Each path below is one point turned by a fixed rotation once a step. After each direction that follows a path, write how fast that rotation turns it, in degrees a step (0 if it stays still).
Each turn is a multiple of 5 degrees from 10 to 175, or 0.
Path 1:
[-4.05, -1.53, -2.94, -2.60,  0.01, -4.21, -1.31, -0.03,  2.08, -2.25,
  1.19]
[ 2.11,  1.37,  0.35, -1.32,  3.21,  3.87, -2.60,  0.47,  4.44,  1.52,
  0.44]
[-2.49, -0.92,  2.31, -0.37,  3.40, -2.63,  3.03, -2.28,  0.45, -1.86,
 -3.75]
[ 1.50,  5.60,  1.71, -2.14, -2.15,  0.47, -3.08,  0.26,  0.22, -2.65,
 -0.62]
[-1.07,  0.48,  3.60,  3.13,  1.84, -0.47,  0.03, -3.37, -2.33,  4.21,
  0.80]
[-0.96,  0.23, -3.52, -3.33, -3.04, -3.31, -2.48, -2.80, -1.92, -0.55,
 -0.61]
[-2.53,  1.35, -1.94,  1.41,  2.27,  4.59, -2.82,  0.20,  0.83,  3.08,
  2.22]
[-0.07, -1.49, -2.98, -2.85,  4.51, -2.75,  2.94, -0.84, -0.92,  0.21,
 -2.20]
[ 0.01,  3.22, -0.79,  0.45,  1.79,  2.04, -2.71,  1.09,  1.18, -5.81,
  1.12]
[ 0.74,  0.79,  4.38,  0.35,  4.19, -3.52,  1.17,  0.82,  0.14,  2.47,
  1.88]
[ 1.60, -0.72,  0.03, -0.41, -2.10, -2.76, -3.24, -4.76,  1.38, -3.43,
 -0.77]
[-4.78,  1.08,  2.70, -0.83, -0.32,  1.35, -2.82,  0.57,  2.29,  3.80,
  1.37]
[ 1.80, -0.20, -2.16, -1.91,  0.92, -0.33,  1.09, -4.31,  0.45,  2.62,
 -4.80]
[-5.09,  3.09, -0.82, -0.72,  0.11,  3.18, -0.78, -0.23, -1.90, -3.36,
 -0.35]
[ 3.15,  3.52, -0.07, -0.34,  3.96, -1.46,  0.22,  1.51, -2.91,  3.78,
 -0.08]
[-0.49, -0.53, -2.08,  2.10,  1.00, -2.05, -0.80, -4.53, -1.85, -4.36,
  2.66]
[-1.08,  0.28,  0.57, -2.47,  1.15, -1.57, -4.59,  3.60,  1.07,  2.19,
  3.54]
[ 1.43, -1.90, -1.52,  1.85,  2.98, -0.60,  0.20, -4.46,  4.41,  0.96,
 -1.40]
[-4.15,  0.53,  1.71, -5.00,  0.31,  0.60, -0.56,  0.75,  1.53, -3.41,
 -1.03]
[ 2.78,  4.23,  2.33,  1.90,  2.53,  1.22, -1.16, -0.01,  0.93,  2.32,
 -3.72]
[-2.60,  1.50,  1.82, -0.76, -0.85, -2.40,  2.62, -4.90, -2.97, -2.35,
  0.54]
[ 0.65,  2.39, -0.13, -0.82, -1.28,  0.38, -6.38,  1.04, -2.91,  2.11,
  0.72]
[-2.37, -0.53, -3.08,  2.60,  2.12, -1.25,  1.65, -3.97,  0.36,  3.54,
  1.52]
[-0.63, -1.26, -3.49, -5.86,  1.32,  1.14, -2.50,  0.62, -0.61, -2.47,
  0.37]
[-0.74,  2.13, -0.28,  3.88,  5.41,  1.20, -0.52,  2.07,  2.48,  0.64,
 -0.91]
[ 1.57,  1.00,  1.59, -3.72,  1.97, -3.61,  3.05, -2.39,  0.23, -3.31,
  0.85]
[ 0.02,  1.44,  3.73,  2.07,  0.01,  0.43, -6.20,  0.29,  0.21, -1.83,
 -0.10]
[-1.49,  1.21,  1.46, -0.22, -0.66, -4.30,  1.66, -3.04,  2.11,  4.77,
  0.57]
[-0.53, -1.06, -1.16, -3.28, -1.71,  3.21, -3.79, -4.09, -0.50, -1.17,
 -1.60]
[-4.81,  2.86, -0.99,  1.03,  2.55,  0.50,  0.27,  2.21, -0.26,  3.74,
 -2.22]
[ 3.50,  2.45, -3.06, -2.61,  2.07,  0.59,  2.60, -3.51, -1.94, -1.87,
 -0.23]
[-2.91,  0.53,  1.28,  2.09,  3.01, -0.06, -3.46,  2.27, -3.38, -2.90,
  1.90]
[ 3.23,  1.94, -1.53, -0.17,  1.54, -5.32, -0.23, -0.63,  2.03,  2.50,
  2.49]
[-1.78, -3.69,  1.13, -0.81,  0.97,  1.58, -3.00, -4.09,  1.81, -2.79,
  2.42]
[-2.18,  1.01,  0.70, -2.11,  1.28, -2.23, -1.88,  2.95,  3.77,  2.82,
 -3.42]
[ 1.25,  2.50,  0.45, -0.25,  1.10,  2.96,  2.43, -5.43,  2.19, -1.38,
 -1.53]
[-1.59,  0.76, -0.57,  0.12, -1.31, -0.43, -2.36,  2.19, -0.01, -1.62,
 -0.85]	140
[-0.35,  0.42, -2.95,  0.32,  0.40,  0.62,  0.21,  0.28, -2.84,  0.76,
  0.83]	45
[ 1.08, -1.80,  0.03,  1.03, -2.39,  0.86,  1.80,  1.97, -0.16, -0.10,
  0.06]	0
Path 2:
[ 2.47, -0.10, -3.49,  3.33,  2.86,  1.74, -1.39,  1.75, -2.62,  1.00,
 -3.28]
[-0.94, -0.67,  0.27, -0.98,  1.40,  0.73, -2.95,  0.79, -6.37, -0.26,
 -2.96]
[ 2.82, -1.24, -1.42,  1.56,  4.51,  2.87, -0.36,  1.05, -2.72,  2.69,
 -2.48]
[-0.38, -1.01,  2.36, -1.97,  1.85,  3.43, -2.97, -0.43, -4.76, -0.20,
 -3.01]
[ 2.49, -1.24,  1.74,  3.43,  3.08,  3.87,  0.05, -0.35, -1.75,  3.01,
 -2.50]
[-0.45,  0.25,  2.89,  0.65,  0.04,  4.29, -3.60, -1.15, -2.64, -1.30,
 -3.82]
[ 1.55, -0.47,  1.41,  6.16,  0.71,  2.26, -0.33,  0.09, -2.21,  2.30,
 -2.86]
[-0.29,  1.12, -0.19,  2.02, -0.92,  2.72, -4.14,  0.26, -2.76, -2.44,
 -4.41]
[ 0.72, -0.39, -0.70,  5.34,  0.68, -0.12, -0.61,  1.50, -4.53,  2.09,
 -2.70]
[ 0.67,  0.57, -2.77,  0.16,  1.30,  2.16, -3.84,  1.36, -3.49, -1.82,
 -4.25]
[ 0.67, -1.59,  0.02,  1.95,  2.78,  0.04, -0.42,  1.37, -6.07,  2.77,
 -2.11]
[ 1.83, -0.39, -1.54, -1.34,  3.54,  4.01, -3.01,  0.56, -2.57, -0.34,
 -3.62]
[ 0.39, -2.05,  3.26,  1.08,  2.76,  1.87, -0.40, -0.13, -5.35,  2.85,
 -1.84]
[ 2.17, -0.03,  0.68,  0.76,  2.71,  5.55, -2.45, -0.62, -0.48,  0.04,
 -3.64]
[-0.63, -0.89,  4.51,  2.98, -0.02,  2.49, -1.27, -0.89, -4.40,  1.50,
 -2.61]
[ 2.07,  0.68, -0.61,  4.27,  0.87,  4.37, -2.42,  0.00, -0.08, -0.31,
 -4.12]
[-1.45,  0.00,  2.06,  3.77, -1.41,  0.56, -2.39,  0.27, -5.16, -0.09,
 -3.23]
[ 2.25,  0.51, -3.20,  4.35,  1.45,  2.15, -1.99,  1.52, -1.89,  0.19,
 -3.68]
[-1.23, -0.37, -0.07,  0.88,  0.31, -0.01, -2.86,  1.13, -6.45, -0.51,
 -3.12]
[ 2.89, -0.72, -2.92,  2.23,  4.05,  1.94, -0.95,  1.69, -2.97,  1.88,
 -2.78]
[-0.47, -0.93,  1.21, -1.84,  2.00,  2.00, -2.87,  0.40, -5.88, -0.14,
 -2.96]
[ 2.86, -1.39,  0.25,  2.11,  4.17,  3.64, -0.05,  0.30, -2.15,  3.05,
 -2.36]
[-0.44, -0.47,  3.16, -0.65,  1.05,  4.11, -3.17, -1.11, -3.33, -0.82,
 -3.39]
[ 1.96, -0.71,  2.31,  5.08,  1.78,  3.49, -0.12, -0.24, -1.59,  2.71,
 -2.71]
[-0.52,  0.66,  1.54,  1.84, -0.95,  3.67, -3.99, -0.57, -2.44, -2.03,
 -4.04]
[ 1.02, -0.28,  0.41,  6.15,  0.37,  0.85, -0.50,  0.88, -3.15,  2.07,
 -2.92]
[ 0.04,  0.95, -1.93,  1.53, -0.01,  2.16, -4.27,  0.85, -3.31, -2.32,
 -4.34]
[ 0.61, -1.05, -0.93,  3.66,  1.71, -0.45, -0.56,  1.83, -5.58,  2.31,
 -2.47]
[ 1.17,  0.00, -2.64, -0.86,  2.49,  2.79, -3.45,  1.25, -3.43, -1.19,
 -3.88]
[ 0.55, -1.86,  1.53,  0.97,  3.07,  0.91, -0.21,  0.72, -5.89,  3.14,
 -1.84]
[ 2.11, -0.35, -0.33, -0.64,  3.63,  5.02, -2.46, -0.21, -1.62, -0.13,
 -3.56]
[-0.03, -1.51,  4.33,  1.84,  1.57,  2.50, -0.68, -0.68, -4.68,  2.22,
 -2.28]
[ 2.22,  0.44,  0.49,  2.74,  1.67,  5.43, -2.35, -0.39,  0.08, -0.17,
 -4.01]
[-1.16, -0.36,  3.66,  3.85, -1.02,  1.51, -1.98, -0.26, -4.52,  0.47,
 -2.88]
[ 2.10,  0.87, -2.01,  4.78,  0.80,  3.10, -2.43,  0.74, -0.89, -0.25,
 -3.98]
[-1.45, -0.09,  0.62,  2.46, -0.87, -0.12, -2.90,  0.95, -5.96, -0.30,
 -3.37]
[-0.60,  1.02, -1.60,  2.46, -2.04, -1.55, -0.63,  0.84, -0.16, -1.02,
 -0.56]	40
[-2.06, -0.12,  1.84, -1.56, -1.37, -0.84, -0.95, -0.43, -2.08, -0.99,
  0.03]	170
